One vector is turned by the same rotation once a step. Each row is the vector after some number of steps, and that number follows the row.
The counts run from 0 to 333.
[ 19  -6  19   9  19 -10   6  -9   0 -10   1   3   1  -4   7  10  10   4
  27  -5  -8  -3   2  -1 -12  16  13   3  -1   2   2   2   6  10 -16  11
  10  -4   4 -11   5  -5  -3  -1  -6  -4  -2   2 -12   1   5  12  -4  -6
  -5   0  -4  -2 -10   8  11  -7   0  17  -8 -15   5  -5]
82
[-13  12 -16  -7  -5   4   3  11   1  12   1 -11   5  -9  -4   2  -9  -3
   0  -6  -7   5  -9   0   2   4  -9  17   0   3 -25  18  11  13   5  -2
  -8   6  -3   3   6  16  -7  -4  13  -4 -12  -2  11  -2  -4   5   5   1
  -2  -9 -15   0   1   1   8   2   0  26   0   3 -11  -4]
314
[  6   3  -5  -2  -6  -9  -2   8  10   7   8 -15   1 -14   3  13 -12  -4
   3  -2  -8   0  -6  -1   2   6   5  16  -1  11 -13  12   8  14  -2   2
 -15   1   2  -2  13  17  15  -5   6  -7 -17   4   5  -2  -7  10  -6   3
   6 -18 -20   4  -3   4  15   4   1  26  -6   7  -4  -3]
91
[ -7  -3  10 -16  -7   0   2 -11   0  -3   1   2   0  -6   3  -6  13  -1
   0  -3   1  -3 -10   1 -15   6 -11   9   3   5  -8 -17   4  -5   6 -15
  15 -12 -11  -3   1  -6 -11   0   1  -9  -8   5  -4 -19   0 -12 -16  -6
  -8  13  -2  -2   1 -14  -3 -13  -9   4   5 -21  18   4]
156
[  8  -5   6  15   4  16   5   1 -10   2   3 -13  18  -2  -7  -4   1  -3
  17   8   3   1  -2 -19 -10  -9   6  -1   3   5  10   9  -5   3  -8  15
   1 -12   0  -4  -1  -8   9   4  -4 -27  -1  -9 -20   4 -14   1  -6   2
   5 -10   3   9   9  12  -2   9   8  10 -23  -9   9   7]
275
[ 30   4   2  -1   6  -3   1   3  10 -11   3 -18   1  -1  -2 -11 -17  16
   1  -1  -1   5   6   4   1   0   6 -16  -1   0   4   1  -5  11  -5  11
  14  11   9  -8   9   0   1   7   5  -3   0  -4   3  10   8  12  -7 -20
   1 -15  -2   9  -5  21   7  17 -11  12  -9   9  16   3]
173
[ -6  10   8   5 -15  16   9  10   5  -1  15  -3   2   8  -7 -14  -6  19
 -12 -21  23   5   4 -10  -8  -1  -7   8 -13  13  -5  -1   7  -3   6  -2
 -11   5   6  -2   2   2  -1   2   2  -9   8  -6   7  10   7 -16  23  -2
  10   6   4   6   7  -4  -4   7  -6 -12  -1   0   5  -6]
130
[ -1 -10  -8  -9  -1 -19  -6   5   1 -18   3   9  -3   3  10  -5  11   5
 -12  -3  -3 -13   3   7  -7  -1   3 -18  -3   3  -3  -5 -10 -12   9 -22
  -2  11  -2   7  16  -6  -8   1   1  17   1  14   2  -8   9  -7  -9 -15
   4  -6  -6  -5   1  -7 -19 -19  -5   1  -3  18   2   8]
259
[  2  -2  -8  -4  20  -8   1  -9   2   4  -5  -4  11  -2   6  19   6  -1
  18  26  -4  -5  -4  11  -1   6  25   7   6  -2  11  -5 -16  10  -6  15
   3  14 -11  -2   8   2   3   3  -5   1  16  -7  -3  -4  -7   5  -6  -3
  12 -10 -20   2  -1   3  -4  -6   9  22   1   1   4   4]
182
[ -8 -12   6  15  -8   0   2  -2   9  -4  12   3  -4 -10  -2   5  -7   0
  -3 -19   2   6  -4  -1 -20  -7 -11   8   7  -5 -10  17  13  -6  -9 -17
  -1   6  17   6   3   0  -7   1  11  -2 -14  16   4   0   5   1   7 -21
   6  -7   7  -3  -9 -21  -9 -10 -13   7  -3 -10   2  -4]
124
[ 13  -2  -9  -2  12  10   2   9   5   6  12   7  14   5  -5 -15   5   3
   2  16   1  -2  -2 -16  -3 -11   6   2  -2   6   8   9  -4  12  -6   4
 -12   1 -11 -12  12   2  18  -1   7 -10  24   2  -5  -4   3   6  -9   2
   0 -10 -10   1  12   7  -6  -1  10  19 -16  -2  -9   8]
59
[  1   2  -2  -2 -11  -2   5   4   9 -12   4 -13  -2 -11   0 -14 -10   1
 -15   3   4 -11  -9  14   3   0 -19   2  -3  10  -5 -12   8   2   4 -15
  11  -7  -2 -12   6   3  -8  10  11 -14  -7  -1  13  -5   7 -11 -10 -11
  -7   5 -10  -1   6  -5  12   8 -16   5  -2   7  19   9]
167
[-10  -7  -4   8 -14  -1  -8  -1  -9   1  10 -15   2  -5  -7   6  -8  -7
   5 -16  -4  -3  -1  -4  -5  12   2   8   2   6 -16  14   9  -1   8 -11
  -1  -9  12  13   2   9  -1  -8   7  -6 -39  17  -5  12 -13   4   3  -2
  -2 -11  -3  -2   1  -3   7 -14   2   8   6   9   1 -10]
11
[  4   1  -4  -8  14  21   8   0  -3   6   1   5   0  -8   3  -8  -2   3
   8  24   2   4   3  -4  -8 -11 -18  -1   7  -7  -6  -4  -7  12  -7   6
  15  -7 -21   0  -9 -12  -6  14   6 -10  15  -9  -2 -11  -5   0  -7  -6
   1  24  16  -2  17   4   1  13   3   2   6   5   7   8]
64
[ -1  12 -15  -6  -7 -18  -5 -11   0   8   5  -7 -19  -2  -5  20  -2   9
   0  20  -4  -3  -2  -1   2  12  -2  -4  -4 -12   5  21 -13   6   4  12
  -2   8  13   9  11  13   6 -10   5   5   0  12   5  -1  -5  14   0   4
  13  -9 -16   2   8   4  12 -11  14   5  10  11 -12  -7]
103
[ -7   3  -2   7  16 -18  14 -10   3  -2  -2  -6   9   2   1  16  -7   7
  20  18   7  -5   7   5 -18  15   5  12  -1   3   1  16   7   3  -9 -10
   8   8  -9   6   7   1  -2   3  -2  -6  -4   8  -5  13   0  -4   6  -7
  -6  -6  -7  10  -7  -4   4 -14  -2  14 -10 -23   7 -13]
193
[ -5 -12  -4 -16  -6  21   0  -7  -9   1   4   7   0 -14  -9   2   5   2
   8   7  -6  -2  -1  -1  -1   3   6  -5  10  -9  -4 -11 -15   7  10   3
  19 -11  -3  -3  -8 -11 -10   0   4  -4  -5  -9  -3 -15 -12 -11  13  -9
   5  17  14   2  11 -13 -11  -5   2  -4  18   7  14   3]
144
[ 12  -4   1  -1 -11   4   0   1   4   8  12 -10  -3  10  -2 -22  -4  -4
 -20 -19   2  11  -9 -13  14   8  -6  -4 -14  -2  -2   4   5 -16  17  -2
 -13   2  11 -12   1   1  15 -16  11  -1   4  10  -1   3   2   5  -3   1
  -3  -9  -9  14  13  13  -4   2  10   0  -3 -13  -7   1]
240
[-16  -1  -5   8 -22   5  -9  -3 -16   3   6   5  -3   1   0   4   7  -7
  11 -21  -1 -10  -7 -13   2   6  15  -3  -6   8 -11  10   7  -2   7   4
  -5 -17  10   6   7   9  10  -4   1  -1 -19  17 -11  -1 -11  -1  -4   7
  -1 -12 -10  -9   8  -3  12 -18   0   4   1  13  -6  -2]
10
[  5  -6 -14 -12 -19  -3  -9  -1  15 -10   9  -5  -8  -6   2  -7  -9   3
 -18  -5   1   3 -10   9   5  -7 -16  -6   4 -15 -12  -2  -2 -11  17  -8
   4   6   5 -10   3   0   5  -2  19   1  -5  14  11 -16  11  -5  -8  -9
   8  -5 -13  13   8 -10 -15   0  -8  -4  13   3   8   8]
247
[ -3  -9   4   5  -9  17   7   9   2  -5  -6  -3  14  -2   2  -9 -14  -3
   9  10   5   0   4   4  -8 -16 -17  -3  12   8  -9  -1   3  -6 -19 -16
  12  -3 -10  -1   6  -5  10  16  16 -20 -10  -8   6  -5   6   4  -6 -15
 -11   5   3 -11   8  -4  -8   4   2   1  -5  -2  18   2]
279
[-25   1  13   9   1  10   9 -13 -23   4   0   0   2   4   4   8  -1   3
  14 -16   3   0   6 -10  -2  14   7  19  -7  18 -13  -6  10  -4   4  -9
  10 -17  -6   4  -5   1   6  -1 -12  -3 -10  -1  -3  -1 -22 -12  14   0
  -2  12  -3  10  11  -2   5  -6  -4  -6  12   2   3  -6]
8
[  9  -2  -7   5   9  -7  -8   3 -13  -6  -6  -3  11   6  -7  -1   1   3
  -7  -3  -1  -3   8 -11  -6   3  16 -19  -7  12  -6   3 -14  -1  11  10
  -3  -1  -3  15   2 -12 -16   0 -22  -2  -8  -8 -16  13 -21  -5  -8  -1
   5 -15   9  13  -1  15  -4  -2  -4   9 -10  11   9   6]
264
[  3   1 -14  -6 -18  -3  -8  -5   2   1  11 -11  -7 -13  -6   1 -10 -15
 -19  -2  -6   0 -15   9   0 -10 -17  -6   5 -18 -15   5  -1  -2  17   0
  -2  -2   0   5  -2  -3  -7  -7  16  -4  -7   3   8  -7  -9  -2  -7  -2
   9  -4  -8  20   8  -2  -9   5  -6   7  17  14   0   9]
246
[-11  -7   3  10   4 -23  -1 -16  -3   8   6  -9 -10  -5   3  29   1 -13
  11   9 -11  -1 -10   2 -10  10   9  12   4 -14  11  10  -4  -6  -4  -3
   4  -1   6  11   6  -6  -4 -16  -2   3  -4   6  -8  -4  -7   1   3   3
   6  -4  -4  11  -6  -8 -14 -16   2  -3   7 -18 -12   2]
114
[ -9   3   0 -14 -22  -7   8   1  -1   2   9  -8  -6  -6 -10  -5  -5   1
  -7 -13  -1  -4 -10   0   3  17   0  11   0 -10 -16   4  14   0  13 -13
  11  -6  11  -2   4  -2 -10 -12   7  -5 -26  10   1   1  -4  -8  10  -6
  -6   2  -6   8   9  -9   2  -9  -6   1  16 -13   5   0]
235
[-18   4  10   4   9   8   8 -11 -17  18   7  -1   3   6  -6   4   3   7
   6 -14   1   8  -7 -15   5  21  10  14 -12  13   3 -12   9 -10  11   1
   2 -16  -3  -3  -2  -4  -4 -17 -10   4   5   1  -3   5 -23 -13  10   8
   2  18   4  11   5  -2   5  -4   1  -2  11 -12  -7  -1]
231
[-13  -4   7  -4 -14   3  10  -9   1   6   8  -3 -15  -9  -9  -7   7   5
   4 -20   2  -7 -14  -9   6   9  -1   7   1 -14  -6   2  13  -7   1 -13
  18  -4  12  -9  -2  -8   0 -15  13  -5 -18  11   7  -7   8  -6   0  -8
  -8  -2 -10   1  10 -16  -3 -11  -5   1   8 -26   4   0]
236
[ -3  12  -7   9  -6  16  -5   6  -3   9 -13  -5 -17  -2   6  -1 -13   6
   4  -7  -2  15  -7 -12   7  -6 -13   2 -16   0  -6   7   5  -6  -9   8
  -4   2   2   8  -1  12   8   4  12   7   2  -2   5  -2 -10  12 -15   4
   5  -3 -16  -9  12  19  18  17   8 -13   1  22  -9   2]
97
[-12  -4  16  15   4  -5   8  -6   3   8  12  -2  -6  -4   0   6  -1   1
  -1   2   7  -4 -15 -16 -10  -2  -4  19  -4   4   7   8   3 -16 -10 -14
 -15   4  18  -2   2  -8   2 -10   5  -3  10   4  -3  -8   2 -11  10   0
  17   6  -2   2   0 -19 -15 -13  -4   0  -2 -23  -5   5]
126
[  1 -11   4 -12 -12  23  10  -2  -2  -5   6   6   7  -8 -15  -7   4  11
  13 -10  -2   3  13   1  -1  -4   9 -15  16  -4  -5  -8 -14  10   7   3
  20  -5  -5   6  -4 -14  -9   4   6   0  -7 -10  -1  -3  -8   0  10 -13
  -3  12  18  -3   7 -10 -13  -2   0 -14  17  12  11  -6]
143
[ -4  -3   5   0  -8  -2   8  -8   5  -9  10   4   6  -6   4 -16  -3   2
  -3   1   1 -11  -6   9   5  -2  -5  -2 -11   6  -4 -12   0  -8  -7 -16
  17  -2  -2 -21  13   2  -2   6  13  -7   7   1  17 -21  15  -5 -11 -14
  -7   0 -18  -9  10 -11   7   2 -14   5   1   0  15  13]
168
[-16   2  -9   1 -13  12   3   6  -4  17  16   2   1  -9 -12   5  -1   0
  -2   0   9  -5 -10 -10  -1 -14  -5   1   2   1  -6  19  -4  15   9   6
   0 -10   6   4  -7  -1 -11   6   9  -6   2  -4   5 -16  -9 -15  10   2
  14   9   8   0  12 -18  -2   4  -3   4   6  13   2   9]
133
[  3   2   9 -10  -6   3  17   3   7  -2   4 -11  20   4 -12 -13  -3  17
  -3  -7   7   3   6  -5  -7   6  10   2  -4  12   6   0   4  -2   3   5
  10   4   0 -11  -2 -18 -13  -6  -1 -13   5 -25  -2  19  -3 -19   8 -14
   0  -2   5  20   0  14  -7  11  -6  12  -7 -25  26   0]
50
[  8   2  -4 -20 -14  11  -8  -6  -3 -12   1   6  -2   8  -4 -10  25   3
  -9 -13   2   9  -6 -10  -8   3   4  -8   1   4 -14  -6   5  -2  18  12
  -6 -10  -4   4   2   0 -14  -6 -11  -5  -3  -4 -24   0 -10   5 -22  11
  -8  -4   5  12   4  13  -1  -5  -4   1   5   4   4  -2]
153
[  2  -2   3   6  11 -16  -8  -5  -3   5  -2 -11 -16  -5   6  19   3  12
  -5   2   0   0  -1 -16  -9  18  -5   5  -7  12  -2   4  -1  -3   5   0
 -15   4  11   5   6  -9   9 -17 -17   1  -8   9 -15  13 -26   0   0   3
   3  10   2  -9   0  12   0 -15  15   0   1  12  -7  -6]
4
[-22   1 -21   5 -16 -14   0  -1  -5  -3  -8  -8  -4  19   1  13  -4  -5
  -6  -9  -4   5   6  18   6  11   9  -4  -9  -6 -12  -1  -2  -3  17   7
   8  -4  -9  21   2  14  -5   2   0  13  -7  -7   4   1 -10   3   4  -1
   2  -5   0   7   4  10  -4  -1   3 -15  25  10 -11 -11]
110
[  8   7  -2   7  -5   0  -9   3  -1  -9   6  -6  -4  -9  -4 -16  -2  -2
 -16 -13   0  -2 -16 -10 -10 -17 -12 -13 -12   6 -13   0   5   0   2  10
   2 -14   2  -4  -3  -2 -13   9   5 -13  -7   1 -10  -6  -7   2 -26   5
  -1 -11  -2  -3  16   7  21  15 -14   4  -9  12   6  18]
165
[-25   9  -6  15  -6  -6   3   0 -13   8   4   5  11   5   2  12  -6 -20
   5   9   6  -4   1   3  -6   4  -4  21 -10   9  -6  13   7  11  -6   8
   0 -15  -9   2   6  13  -6   5  13 -10   2   3   3  -5   2  -8  10   2
  -2   4  -7   0   9  -2   7  -6  -2   7   1  -2 -15   3]
201
[-17   6 -11   5   8  17   8  -4 -13  13   1  16   1   4  -5   1  -3  -4
  19  -4  -1   6  -1 -12   4  -4   7   2   1 -21  -2  11   0  19  -8   7
  16  -9 -13   5 -10   6   7  10   9  18   5   9  12 -17  -2   1   9   1
   3   8  -7  -1  21  -6   5   2  -3   4  18  10 -16  -3]
324
[ 15  -8   9  -9  20  11   1  -6 -10   3   9   1  14   1   1  -5   5  -9
   8   3  -1  11  -6 -10  -7   6  16  -5   8   9   3 -17  -7  -3  12  17
   0  -6 -10  -3   1 -16  -1 -12 -14  -2  12  -7 -14   3 -23   4  -2   6
  -2  10  12  12  -3   6  -3  -9   1  12   1  -6   3   2]
151
